A single turn carries every row of the set below to another of its rows. Some are shown first; where does it send the rows asked next?
kiv: [ 0.91, -1.15, -1.26,  3.13, -0.79,  0.70, -0.07, -1.21, -0.83,  0.52,
 -1.00,  3.02, -1.00,  2.13, -0.65, -2.56,  2.69,  1.79,  1.37,  0.39,
  0.18, -0.93,  2.68, -1.08, -0.82, -1.08,  0.52]
Pem: [ 0.71, -1.34, -2.90,  2.62, -1.20,  0.32, -1.00, -0.57, -2.90,  0.78,
 -1.09,  3.56,  0.19,  1.94, -0.59, -2.54,  2.38,  2.00,  1.37,  1.08,
  0.65, -0.53,  0.74, -2.32, -0.03, -1.08,  0.51]
zasok: [-0.56,  0.72, -2.05, -2.18,  0.07, -1.35,  1.88, -0.40, -4.42,  2.53,
  0.72, -0.86, -2.27, -1.50, -1.97, -2.25, -0.55, -0.10, -1.26, -1.15,
  1.51,  0.07,  0.23, -0.21, -0.35,  0.49,  0.10]
tesu: [-0.17,  0.04, -0.47,  4.34,  2.92,  0.00,  1.25, -1.98,  0.76, -1.41,
  0.77, -3.24, -0.85, -0.87, -1.36,  1.15, -0.96,  0.80, -1.99,  0.94,
 -0.70, -1.18,  0.24,  0.24, -0.46, -1.41, -1.51]
viga: [ 2.87, -0.26, -0.19,  0.98, -1.93, -1.19, -1.03,  0.70,  0.38,  2.08,
 -1.40, -3.37,  1.29, -0.10,  0.09,  0.57, -0.21,  1.02,  2.61, -1.69,
  1.49,  0.23, -0.85,  1.04,  0.07,  1.47,  2.22]
nug: [ 0.06,  0.63, -2.90, -2.28, -0.10, -1.93,  0.48, -1.31, -5.45,  1.12,
  1.68, -1.57, -1.53, -1.21, -2.32, -1.83, -0.04, -0.40, -0.93, -0.75,
  0.62, -0.63, -0.59, -0.80,  0.04,  0.59, -0.55]
nav: [ 1.28,  0.05, -1.94,  3.97, -0.11, -0.75, -1.18, -1.72, -2.10, -0.15,
 -0.48,  2.83, -0.64,  1.86, -0.14, -1.74,  3.76,  0.83,  1.35,  1.26,
 -0.37, -0.82,  2.24, -1.01, -0.94, -0.42,  0.65]
lono: [ 0.46,  2.15, -2.91, -0.69,  0.13,  3.26, -1.80, -0.17,  1.19,  0.06,
 -1.53,  0.20,  1.15,  0.40, -2.49,  0.84, -0.93,  1.98, -1.41,  2.14,
  0.12,  0.16, -4.08,  0.71, -1.05, -0.63, -1.01]
liraz: [ 1.57, -0.62,  0.70,  1.04, -0.78, -1.12,  0.90, -4.19, -0.49, -0.28,
  1.82, -0.82, -0.76, -3.69, -1.05, -0.19,  0.50, -2.82, -0.29, -0.81,
  1.05, -0.25,  0.58,  0.96,  1.72,  0.93, -2.83]
Loter: [ 0.34,  1.38, -2.66, -0.94, -0.81,  2.51, -0.86, -0.01,  2.30,  0.78,
 -2.14, -0.89, -0.52,  1.21, -2.40,  0.45, -0.40,  2.49, -2.17,  1.07,
 -0.74, -0.39, -2.12,  0.25, -1.29, -1.21, -2.07]
dokuv: [-0.64,  1.03, -2.65, -0.78,  0.00,  1.70, -1.89, -0.30,  1.52, -0.61,
 -0.71, -0.52, -0.20,  1.13, -2.38,  0.72, -0.07,  2.25, -1.93,  2.29,
 -1.63, -0.40, -2.69,  0.76, -1.37, -0.57, -3.11]
rer: [-0.69,  2.12,  2.54, -0.59, -3.42,  0.10, -0.69, -0.15, -0.62,  0.29,
 -0.98,  2.41, -0.51, -2.46,  1.87, -0.71,  0.77,  0.27, -0.91,  0.92,
 -0.14,  3.79, -0.90, -0.43,  0.60, -1.14,  0.86]
befe: [ 3.50, -0.77, -0.86,  1.21, -1.19, -0.99, -2.95,  1.07, -0.36,  1.45,
 -0.79, -2.75,  2.08,  0.55, -0.11,  0.46,  0.02,  1.39,  1.30, -0.80,
  1.60,  0.11, -0.53,  1.35, -0.88,  1.10,  3.49]
bosar: [-0.15,  0.63, -2.90, -3.47,  0.06, -1.71,  0.35, -0.11, -4.74,  1.48,
  0.58, -0.91, -1.09,  0.13, -2.18, -2.19, -0.73, -0.44, -2.00, -0.89,
  0.43, -0.08, -0.70, -1.06, -0.14,  0.65,  0.25]
zapa: [ 2.96, -0.37, -0.89,  1.79, -1.78, -1.92, -3.01,  0.24,  0.19,  1.21,
 -0.28, -4.07,  2.22, -0.46,  0.16,  1.38,  0.12,  0.50,  1.95, -0.55,
  0.88, -0.04, -0.95,  1.44, -0.37,  0.75,  2.10]
gaver: [ 1.13,  0.68,  0.51,  2.83, -0.20, -1.50,  0.79, -2.04, -0.13,  1.18,
  0.40, -4.40,  1.06, -1.01, -0.81,  0.86, -0.12, -2.89, -1.51, -1.42,
 -1.35, -0.10, -0.38,  0.14,  0.86, -0.65, -2.61]
ruruf: [ 1.28,  0.00,  0.84,  2.64, -0.33, -1.88,  0.30, -1.71,  0.75,  0.13,
 -0.05, -3.83,  1.14, -1.64, -0.14,  1.39,  0.02, -2.52, -1.59, -0.86,
 -1.50, -0.07, -1.01, -0.62,  2.06, -1.23, -1.74]
rab: [-1.78, -0.26, -3.38, -2.21, -0.40, -1.53,  0.49,  0.93, -4.71,  1.51,
  1.13, -0.26, -1.26, -0.54, -2.11, -1.73, -0.67, -0.73, -0.31, -0.24,
  1.79,  0.21, -1.46,  0.23, -0.20,  0.21, -0.57]
satet: [ 0.01,  1.46,  0.53,  4.37,  1.83,  0.58,  0.76, -2.15,  0.53, -1.66,
  1.04, -3.53, -0.59,  0.52, -0.72,  1.08, -1.62,  1.37, -1.07,  0.20,
 -0.91, -1.19,  0.29,  0.47, -0.53, -0.74, -1.46]
Nuner: [-0.34,  1.40,  2.26, -1.01, -3.33, -0.26, -2.53, -0.24, -1.40, -0.62,
 -0.65,  2.00, -0.49, -1.67,  0.91, -0.72,  0.13, -0.09, -1.00,  1.08,
  1.05,  4.05, -1.06,  0.35, -0.01, -0.20,  2.14]
veku: [-0.41,  1.63,  0.18,  0.08, -3.39,  0.41, -2.46,  0.41, -1.85,  0.26,
 -0.19,  2.56,  0.36, -2.86,  1.16,  0.11,  0.77, -0.05, -0.26,  1.30,
  1.27,  3.82, -1.53,  0.51,  0.60, -2.08,  1.80]
Rumot: [ 0.72, -0.44, -2.68,  3.13, -1.29,  0.23, -1.04, -0.51, -1.44,  0.35,
 -0.39,  3.52, -0.42,  2.27, -1.51, -2.69,  2.77,  0.34,  1.16,  1.69,
  1.36, -2.11,  0.77, -1.64,  0.29, -0.36,  0.47]
Paben: [ 0.35,  0.94, -2.17, -1.81, -0.44,  2.06, -2.25,  0.61,  1.71, -0.73,
 -1.51,  0.59, -0.31,  1.70, -2.33,  0.49,  0.42,  2.25, -2.08,  1.61,
 -0.68,  0.06, -3.14,  0.65, -0.95, -0.34, -1.82]
Dibul: [-0.63,  2.71,  2.11,  0.21, -3.57, -0.74, -2.52, -1.09, -1.44, -0.70,
  0.23,  1.87, -0.78, -3.11,  1.19, -0.32,  0.48,  0.12, -1.41,  1.90,
  0.50,  3.86, -1.74, -0.30,  0.16, -0.27,  0.40]
gota: [ 0.58,  1.83,  0.43,  2.97,  0.76, -0.82,  1.73, -2.23,  1.34, -2.89,
 -0.09, -0.49, -0.06, -0.66,  1.85,  0.05,  1.07,  2.17, -0.12,  1.43,
 -0.87, -1.84,  0.63, -2.24,  1.49,  0.84, -1.88]
daz: [ 1.17, -0.46, -2.30,  2.22, -0.59, -0.42, -0.83, -0.64, -1.96,  0.31,
 -1.10,  3.06, -0.68,  2.47, -0.85, -2.59,  3.86,  0.34,  0.28,  0.91,
  0.65, -0.06,  2.35, -1.26, -1.55, -0.77,  1.20]
Kol: [-0.58,  1.50, -3.46, -0.32, -1.44,  2.25, -2.58,  0.12,  1.09, -0.03,
 -2.15,  0.58, -0.30,  1.10, -1.81,  0.70, -1.76,  2.67, -1.89,  1.91,
  0.33, -0.07, -3.05,  0.49, -0.72, -0.56, -1.20]
Tifiz: [ 1.71,  1.41, -0.40,  1.61, -0.03, -0.29,  1.46, -3.68,  0.46, -0.87,
  0.65, -0.16, -0.20, -4.92,  1.19, -0.34,  2.08,  0.39, -1.73,  1.99,
  1.46,  0.35,  1.38, -1.61,  0.10,  0.04, -2.00]
pero: [ 0.51,  0.42,  0.57,  3.62,  1.44, -1.69,  1.55, -2.29,  1.39, -3.08,
 -0.69, -0.07, -0.69, -1.20,  1.47,  0.31,  1.42,  1.09,  0.80,  1.07,
 -0.52, -1.37,  0.09, -1.22,  1.78,  1.19, -1.26]
sem: [ 1.10,  1.55, -0.68,  2.29,  0.18, -1.09,  1.41, -3.63,  0.74, -1.03,
 -0.78, -0.64, -0.64, -4.67,  0.43,  0.17,  1.60, -0.41, -3.00,  2.10,
  1.14,  1.03,  0.29, -2.08,  0.29, -0.34, -1.89]
piba: [ 1.97, -0.03, -2.64,  1.41, -1.48, -1.46, -2.08,  1.04, -0.92,  1.65,
 -2.01, -2.25,  2.52,  0.77,  0.22,  0.56, -0.26,  0.39,  2.95, -1.19,
  1.38,  1.21, -1.33,  0.68, -0.80,  0.87,  2.48]
Momi: [ 1.90, -1.00, -0.90,  1.56, -1.13, -1.76, -1.61,  1.11, -1.04,  1.99,
 -0.86, -2.48,  3.35,  0.71,  0.56,  0.07, -0.61,  0.34,  2.39,  0.13,
  2.00, -0.35, -1.25,  0.21, -0.31,  2.12,  2.57]
Mepu: [-0.63,  1.27,  1.67,  0.38, -3.63,  0.52, -1.81, -0.21, -1.23, -0.62,
 -0.53,  2.18,  1.31, -1.90,  0.58, -0.81,  0.60, -0.86,  0.26,  2.01,
  1.02,  4.47, -1.60, -1.14, -0.10, -1.52,  1.29]
padu: [-1.56,  0.93, -3.40, -2.72, -0.08, -0.65,  0.46, -0.35, -4.32,  0.83,
  1.51, -0.05, -0.96, -0.58, -1.82, -2.07, -1.79, -1.49, -0.98,  0.19,
  1.19, -0.70, -0.95,  0.02,  0.27, -0.35,  1.00]
Fem: [ 1.53, -1.62,  0.31,  2.20, -0.11, -1.39,  0.53, -4.57, -1.10, -0.96,
  1.23, -1.21, -1.11, -3.56, -1.71, -0.43, -0.34, -1.88, -0.60, -0.82,
  1.40, -0.64,  0.50, -0.24,  1.92,  0.53, -1.61]

daz -> Paben
pero -> tesu
rer -> kiv
And these:
piba -> rab
Rumot -> lono
satet -> gaver
nug -> Dibul

